Rows are one point carried round by a steady rotation, each followed by how many steps it has turned.
The counts run from 0 to 136.
[-27  71 -25  15   8  -8 -17 -33 -47   6   1 -31   0 -21 -41  18 -14 -22
  21  -7  14 -37   9  12  31 -14  18 -13   8   4  35  36 -18   6  17  52
  24 -15 -37  -6  38 -32  -6   6  19   9   3 -20 -13   1  28  12 -24  20
  -1  -5  21  -6  15   6  17  23 -14  13  35 -18 -17  22   2 -12 -22  -3
  36 -33   3  11 -19   8  20  16  18  -9  -2   3  12 -10 -27  22 -24] : 128
[ -1  32 -17  21 -23  40 -28 -31 -52   0 -16 -25 -12   3 -16  -8  -9  19
  21 -19  13   7  36  16 -20  25 -10   3  -8 -17  -8  16 -15   0  -4  45
 -18  37  17 -12   0 -23  23  -3 -49  23  15   3 -14  -6   5  22  -3  45
 -34   8  12 -37  30  12 -19  43  -1  -1  47   6   7  31  11 -14   7  -9
  31  -3  44  -1  -4 -22  16  20  -5 -33 -19  23   7  -7 -37 -22   5] : 114
[-12  39 -12  -1  11  33 -22   0   7 -31 -15 -33  -4   9   6  -2   8   6
  28 -15   2  -1  40  19 -20  13   2 -10 -10 -24   9  31 -27 -27 -10  39
  25  -7 -12 -20  34 -18  31 -28   0  20 -12  20  25  15   4 -16  16 -31
  14  22  -9 -61  26  37  28  34   8 -25  41   5 -11   2 -34  17 -25  -3
  33 -47  -5  21  -3   8  12  27 -11 -34 -23   8  16  -8 -22 -13 -33] : 82
[-12   8   3  28 -25  34  -9 -14 -59 -10   5 -31 -13   2   5  12 -20   1
  22 -36 -35  -6  15   5 -10  48   1 -26  15  -4  -8  15 -40  13  14  47
  18 -23 -35  12  -7  12  45   3  -2   9   8 -18  -1 -35  27  34 -18   3
 -23  17   3 -16  25  20   0   9  19  28  24  -3  -1 -25   6  11  21  14
   8 -10 -12   9  -8 -10  15   9 -16 -16 -43   7  25 -20   2  10 -43] : 106
[-22 -14  24  24   6  18 -11  -4  -5 -15  12 -13  -6  25  -7  32  35  14
  21  -8  -9  -3  36  24   4  20 -22 -35  15   0  -3  35 -25 -28  14  43
  21   0 -14  -4  11  -5  40 -12 -42  21 -22 -29  23  -3  31   6 -15  16
  27  44  -4 -21  12  24 -18  23  -2  39  32   0  48  19  18   2  26 -30
  24   8 -33  28   0  -5  17   9  20 -34 -12  26 -10  -1   0  -4 -35] : 88
[-22  52  -6  19  -9 -10 -15 -31 -49  -9  16 -22   3 -15 -22  15   0 -14
  38 -26   8 -58  -4   2  14 -29 -18 -36   7   6  37   8 -13   5  24  41
  31 -31 -38  11  17 -39  15  19  17  34   6 -15   7 -27  23  -2 -12  25
  -9  -4   6 -23  -3  23   2 -10 -25  20  37 -19  20 -28  10   2  14  -5
  17 -28 -30  22  -1  27  10   2  22  -6 -11   6  10 -11 -13  26 -34] : 124
[ -9  39 -32   8 -17  33 -24 -25 -55 -36  21 -13   2   3 -13  20  35  14
  11 -24  -4 -22   8  20 -24 -19 -26  -5 -16 -26   2   6  -2 -22   5  10
  18  32   5  -6  31 -31  26   7  -4  36 -13  27  11 -29   7 -20   9   3
 -22  29  -4 -37   6  35  20 -14  -8   8  48   0 -21  -3  -9  18 -16 -12
  20 -45   7   4  15 -12  47  19  -4 -12 -16 -21  -7  12 -22 -23 -21] : 63
[-14  32  -4  23  -3  30 -24 -36 -34  12  19 -29 -23  16 -23   9  -6   3
  29   1  34  -6   9   7  -7  11 -13  -9   7   6  15  20  -4 -12  11  51
   1  13 -12 -23  -9 -44  12 -14 -51   1  -7 -31 -11 -13  32  -3 -17  48
 -10  12   8 -17   8  11 -13  30 -36  12  52  30  45  31  11 -22  27  -7
  26  23  -1  15   7   4  27  13  -5 -17  38  15  -7 -16 -40 -13   0] : 38
[-12  43 -23  -3 -10  21 -52 -14 -13 -26 -11 -33  -7 -11 -47  -9 -32 -19
  29   3   2   4  30  -1 -22  29  -4 -33  17 -11 -16  47 -16  16 -19  46
   0 -13 -16  -1 -10 -29  33   4   4 -11 -12 -28 -32   1  37  24 -17  -4
   7  27  15 -14  33  20  19  33  -5 -11  19  37   1  10 -22  -5   8  25
   9   3 -36  25 -18  30  38  17 -22 -14  29  14   5 -32 -21 -13   1] : 23
[  5  36 -31  27 -24  15 -23 -14 -47 -36  13 -15  22   0 -15  31  52   3
  23 -15  28  -4  25  12 -13 -16 -17 -31 -18 -13 -10  46  -5 -21   5   4
  12  34   6   6  22 -25   9   1  -2  36 -23  12  -9 -19  14 -29   1   9
 -25  38   0 -31   6  42  12 -27  -9  16  60  12   1  14   4   8 -10  -2
  19 -27  -5  25  17   5  48  26   0  -4 -13 -21 -22   0 -20 -35 -13] : 62
[-17  11 -29  -1  -9  32  19 -20 -66 -28  17  -9 -29  12 -61   3 -20  18
  32 -26 -15 -26 -23  27 -14  20  -4 -18   6   1 -22 -11 -12  15  -2  50
  19   1   1   2  16 -37  28   4 -20 -10 -20 -37  -2   7  28  24 -34  -7
   2  30  15 -12  20 -29 -30  23  -2  22  23  16  16  29 -10  -6  14   5
   8  22  -2  13 -14  10  33   8  -2 -33 -21   6  10 -37  -3 -10 -11] : 18
[-16  50 -35   7 -15  20 -51 -10  -7 -22 -18 -34   6 -23 -36 -11 -38 -28
  26 -14 -22   0  26  -3 -19  20  -7 -20  13 -25  10  43 -14   2 -21  36
  11  -2 -15  -4   1 -26  40   6  22  10 -13 -17 -24 -22  34  33  -2   5
 -13  18  17 -18  33  30  42  16  -4  -5  14  15 -16   4 -18  -4   4  18
  28   3 -27  28 -22  22  31  21 -20 -12  15   7  20 -32 -22 -15 -19] : 24
[ 12  30 -12  35 -24  38   0 -27 -51  -8  11 -44 -12   1  16  -2 -22  -7
  31 -31 -10 -12  15  14   5  43  12 -18   4   7  -8   3 -20  15  13  41
   6  -3 -12 -11   6  -5  15  -7  -8   5  30 -27  -2 -26  34  31 -13  51
 -36  17  22 -26  26   3 -12  12  22   1  50   2 -16  18  11 -15  12   0
  29  -8   7   5   2 -17  23  10   3 -30 -34   0  20 -10 -19  11 -30] : 110
[-36  29 -67   2   6   6 -20 -47 -22 -24 -11  10  14 -14 -47   5 -13  17
  37 -19  30  -5  15 -15 -18  10  -8   3  -1  -3   2  39  -1  10 -19  61
  15  13   3   7  37 -57  14  -2   7   5  -3 -17   5   2  16   0   0 -18
   2  25   4 -42  35  12   2  15 -23 -18  22  32  -4  19  -7  10   2  12
  34 -16 -34  11 -20   9  22  15  -1 -24 -13  -3  12 -16 -30 -17 -26] : 97
[-12  36 -14   9  -7  34 -19  -6 -48 -19  -5 -38  -5  15  -5 -26   2  14
  32 -20  -1   7  13  23  -3  24  -4   6   5 -34 -15  28 -12 -12 -23  16
 -14 -11  -8 -10  43 -22  39 -23  13  16 -17   6  22   7  20 -10  -8 -15
   8  34  -7 -19   8  21  17  21  36 -23  52  -8 -33  26 -42   2 -10   5
  24 -26   5  25  10  12  21  12 -13 -37 -48 -10  18 -10 -41 -15 -23] : 79
[  4  27  -3   2 -18  47  10   0 -43 -12 -18 -46   7  26 -19 -16  22   8
  49  -2  15  11  32  23  -8  37  -2 -35  -6 -23 -27  22 -23 -17  -5  25
   3   7  -7 -11  20 -13   6  -5 -24  16 -35 -20   8  17  32 -21 -23  -5
  34  33  13 -34   6   5   3  33  22  -3  51   1  17  32   8  -7  -5 -23
  19  24 -18  19   5  12  17  27   0 -39 -19  22  -7 -24 -19 -17 -16] : 3
[ -8  56 -24  39 -12  13 -20 -33 -18  -8 -10 -24  11 -18  -8   3  -2 -20
  38  -4  34   6  45  16   0  28  17 -37  -1  10   2  43 -22   8  19  37
  19   8  -1  -4  -9 -22 -14 -18  -9   4  10 -16 -18  -4  22   8 -28  38
 -41  12  32 -40  34  30  -8   4  -7  -6  53  19   7  49   5 -10   4 -12
  51   8   1  19  -9  -4  16  10  -3 -13   5  20  -3  -5 -29  -7  -6] : 112
[ 11  35  -8  11 -10  55  -2  -1 -68   9  17 -40 -25   6  -6  29 -20  -4
  18 -17 -20 -40  -6  15   9  24  32  11  12   1  28   0 -26 -35   8  40
  22 -23 -27 -15   6  -1   3 -12  -7 -14  16  -8 -10 -10  33   5   5  -5
  16  15  16  -3  23  -4   8  28  -8  19  49 -20 -21  -6  11   7 -28 -17
  21 -25  18  -2  -9   4  34  23  -7  -4  -1  10   0 -34  -9  27 -39] : 52
[ -9  21 -14  35 -39  39 -21  -1 -83 -14   1 -27  -7   7  -3  12  35   4
   3 -27  -9  15   2   6  -5   5 -15  -5  -9 -21  -3  34  -4 -23  -5  -9
  -5  44  14 -13  18  -8  34  14 -19  35 -24  -4 -11 -15  21 -15   1  14
 -14  47  20   1   9  11  18  -7  20  25  54   3 -20   6  13   1  -5  -8
  13 -10  21  -3  24  -7  48  24   7 -13 -33 -12  -3  -1 -39 -23 -14] : 60
[-19  19 -50  23  -2  12   7 -44 -47 -39   0  -1  -1   0  -9  -4  -4  20
  31 -34  -3  -6  -8  -4 -13  24 -20   3  17  -8  -1   9   5  15  -2  56
  22  24  18  -8  48 -44  31   4   9  15 -15 -35   9 -18  30  -3   2  15
 -13  36  10 -22  26 -12   4   1 -13  -8  45  20   7  23  -7  -2  12 -12
  37   2 -32  19  10  -6  14   0  17 -24 -50 -18  23  -6 -38 -14 -24] : 94
[-28  24  -1   8 -33  20 -41 -13 -53  -5   2 -17  -6  12 -39  15  19  18
  22  -8  23  -8  26   8 -16 -10 -42 -26 -13  -4   9  41  -9  -3  15  30
  -3   9  -6   6   0 -27  28  24 -55  34 -11  12 -14 -24   1 -12 -23  20
 -11   5  -8 -29   0  24 -25  26 -37  31  23  -4  44  -9  20  -7  30  -8
  -4   0  11  -8   6   8   9  42   4 -17  30  25  -5  -9 -13 -15 -22] : 119
[-20 -16  -6  24  -3  10   9 -31 -51 -12  18  -9 -21  17   5  17  23  24
  13 -35 -20  -6  -5   9   4  24 -23 -12  16  -8 -17   7  -9   1  -2  42
   7  17  -8  -9  29 -27  45  -5 -20  19 -19 -43  14 -24  36  11 -14  25
   4  48   3 -11  12   5 -17   5  -9  28  46  12  37  13  17  -4  20 -26
  38  11 -34  22   7 -14  19   1  13 -38 -54   5   5   5 -26  -3 -26] : 91
[ -2  21   4  -4 -13  34 -23   8 -12 -34  -5 -31  -8  13 -22   7  39 -14
  16  -6   9  16  51  18 -12  15 -37 -39  -2 -37 -13  13  -6 -10  -2  33
 -12  -2  -4   3  27 -24  36   1 -22  28 -20 -28  -4 -12  48  -1   1  18
  44  32  11 -40  19  16   3  26   4  -3  36  37  18   5  18 -14  17 -25
   6  -1 -31   4  -1  -7  25  22  20 -29  -7  23 -15   8 -10 -26  -8] : 7
[-32  23  11   9  18   4 -30 -26 -45 -26  25  -1 -23  -1 -29  18 -12  29
  22 -33 -45 -49 -22  37 -12   9  -9   5  26 -23  42  14 -22 -14  -3  33
  29  18 -46 -24  24 -32  33   3 -15   0   5 -10 -11  -9   9  24 -12  -5
  28  22   4  17  -5   8  19   8   7  52  15 -18   8   4  -4  18  -4 -21
  44 -17   7  14   5  -2  36  14  11 -10  -2   5  23 -11 -16  -5 -34] : 71
[-15  15  -2  24 -12  53  15 -15 -43   6  23 -42 -27  19  15   8  -4   7
  26 -28  -6 -20  19  33 -13   1 -10 -23 -12   9  -4 -15 -28  -3  26  59
  14  -9 -12 -20   0  -6  26 -21 -28  20  -8   5  25  -2  18  21  -9  42
 -51  14  14 -33  34   8 -33   7 -18  11  45  -8  19   8   2  -8   7 -21
  31 -13  25  18   3 -11  13  12 -12 -36 -10  23  10 -14  -4   4 -34] : 33
[-26  -4  16  28 -14  53 -20   0 -45  -1   0 -55  -3  13   8   2 -25 -14
  -4 -26 -26  16  41  19 -20   3 -12 -13  13  -8 -14  10 -45  -2  14  32
   6  -7  -3  11  11  13  67  -4   2  12  -8  17   8 -21  14  33  -7   7
 -44  17  15 -19  39  40 -15  21   4  22  18 -13  -3  -4 -10   2   5   7
  25 -35  12   9  -2 -12  11  30 -28 -33 -28   4  18 -15 -11 -10 -36] : 29
[-11   8  20   5  21  42 -22  19  -3 -19  -4 -21 -19  16  -9  28  33   7
  19 -11  12   7  67  26  -5  23 -20 -15   1 -17  -7  25 -31 -17  -9  42
   0 -25 -12  -1  13 -17  36 -24 -46  11  -7   2  23  20  20  -4  -1  -9
  41  36 -20 -36  33  27 -17  52  17   6  37  15  24   7  -6  -5 -14 -24
  14 -27   2  14 -11   3  29  24  -1 -42 -16  43  -2   3 -12 -30 -23] : 84
[-12  32 -16  -3 -32  64  -5  -7 -82   6 -36 -30  -8  15 -31  -7 -15  13
  18  -6   1   1   9  11  -1   4  23   7  -4 -19   0  25 -19 -26 -24  21
  18  22  -5 -14  26   0  20  17 -21   4 -19   4 -24   9  15   2 -14  -4
  18  16  30  13  13  -7  12  48   9  20  44 -18 -23  19   2  -8 -36   0
  13   3  19   1 -10  -1  14  47  -5 -23 -11   2   3 -29 -30   5 -25] : 133
[-49   3 -26   5  17   6   2 -25 -27 -32  10   4  -3  -7 -21  27  10  23
  -2 -29 -24 -17  10  29 -12 -17 -29 -19  13 -13   3  17 -19   9   8  52
  42  30  -8  -2  46 -23  42  13  10  26 -29 -20  15 -24  14  43  -7   4
 -21  36  18  -8  37  -1  -7  10 -23  46  15  -1   4   8  23   8 -10 -26
  34 -19 -25  14  -7 -17  14  20  18 -39 -41   2   1   7  -9  -4 -38] : 13
[-25  21  11  26 -11  16 -45  10 -11 -12 -10 -55   0  -6 -26   7  -3 -35
   0 -11  -5  26  66  -3 -10   3  -7 -34  16  -7 -11  57 -21  15   6  28
   0 -10  -4  20  -8  -8  45   4   3  24 -21   2 -13 -14  17  26  -9   6
 -29  22  11 -15  29  54   5  33   4   7  13  11   5   9  -2   5   6  22
  17 -14 -17  32 -10  16  30  22 -18 -26  14  14  -7 -18  -9 -19 -15] : 27
[-20  -8 -14  18   5  20   1 -37 -13 -30   6  -6  -7  14  11  16  11  27
  29 -28 -30 -14   3   6  -3  12  -6  -7  19 -17   9  24  -8  -3  -2  38
  44  26 -21 -25  33 -11  44  -2  -3  23 -19 -25  16 -43  41  19  -1  22
  -6  38  13 -21  15   9   5  -6  -6  35  31  -8  34   7  20   9  11 -19
  40   8 -45  21   7 -19   9   4  10 -32 -43   4  15  10  -4  -5 -58] : 90
[ -8  39 -11  20  -2  29   8 -33 -18   5  17 -25  -7  14   2  10  -8 -12
  45 -11  19 -33  20  23  -9 -16   2 -28  -4  12  14  16 -20  -7  30  48
  34   9 -19 -36 -19 -11  -7 -21 -38  10  -3 -14   5  -3   5 -14  -5  22
 -32  -4  15 -51  21  29  -8   2 -37   6  58  20  46  17   7  -1  15 -24
  39   4 -21  22  -5   8  22  11  -6 -28  38  23   5 -14  -8   2 -23] : 35
[-17  39 -19   7 -16  25 -12 -14 -43   7 -24 -30  10   1 -61  16   1  -9
  30   9  25  -2  21  18  30  -3  24 -13   4   5   9  62 -24  -6   5  27
  24   0 -15   2  22  -5 -10   7 -16   7 -22  -7 -32  25  19   5 -32  -2
  26  22  34  -2   5   0   4  41  -9  17  43 -12   6  36   6  -3 -20   6
  23  -2  14  14 -15  22  25  40  11 -21  21   6 -12 -33 -24  11  -6] : 131
[ -5  41 -16   4 -38  44  -4  15 -55 -12 -33 -39  15   9 -32  16  14  -4
  28  -1  15   6  35   2   0 -20   7 -32  -4  -3 -18  50 -22 -34 -12  13
  30   6 -10   5  -2  10   7   7 -13  20 -43  11 -21  12  36 -26 -15  -8
  14  20  17 -14  13  20  26  21   3  17  48  -5  -4  13  11  -2 -27   9
  -2  -1 -19  19   1  20  31  50  -1 -16  18   7 -20 -31 -13  -1 -22] : 135
[-15 -27  18  11  16  37  -4  -6 -14  -7   0 -11 -16  15  10  27  22  20
  19 -28 -29  -7  32  31 -14  23 -21  -2  13 -16   6   7 -15 -24   1  59
  18   3 -12 -21  13   4  53 -19 -33  22 -18 -16  15 -24  23   9   3   9
  20  39   4 -20  31  16   1  38   6  36  32  -7  28   3  22  15  -4 -29
  30 -12 -11  17   7 -20   2  23   6 -35 -35  25  13   2  -9 -14 -43] : 87
[-15  33  -8  -2 -12  13 -29  -2  13 -36 -11 -14   0  -5 -20  13  39 -13
  14  -2  10   6  49  11  -6  -3 -27 -37  -5 -22   6  31   0 -17   1  29
  10   4 -15   4  30 -34  31  -2   7  43 -33 -19  -6 -22  47  -5  12   8
  32  21  14 -47  37  32  22  22 -16  -2  33  26  15  -1  19  -7  -2 -27
  14 -11 -43  13   2  -7  26  20  20 -15  -9  26 -11  16 -12 -31 -31] : 8
[-20  35 -14  14 -25  18 -30 -28 -19 -13 -24 -15  10 -16 -31   8   2  13
  39 -11  50   1  32   5 -20  -3 -25 -20 -11  -9   2  56  -4  -4   6  40
  19  38  -2   0  -6 -26  12  11 -36  18  -7  13 -20 -20   2  -6 -17  30
 -23  -9  14 -48  21  28   1  19 -34   9  29  11  17  17  12  -1   8  -9
  42  -3  12  -5  -3  -9   5  32  -5 -14  22  19   9 -13 -34 -25 -17] : 116
[-19   7 -43  16  -3  13  -1 -42 -63 -18  11  -3 -11   4 -37  -4   5  27
  18 -26  23   2 -11   9 -18  32 -24   5   2  -2 -18   6   8  12 -13  47
  -7   7  19  -5  44 -52  18 -10  -7  20 -12 -36   7  -1  25   5 -14  12
   0  33   8 -20  30 -12 -28  22  -6  -5  35  35   0  34   5 -10  14  -4
  18   5 -16   6  -7   5  23  -2   6 -32 -43  -9   9 -15 -37 -10   3] : 95
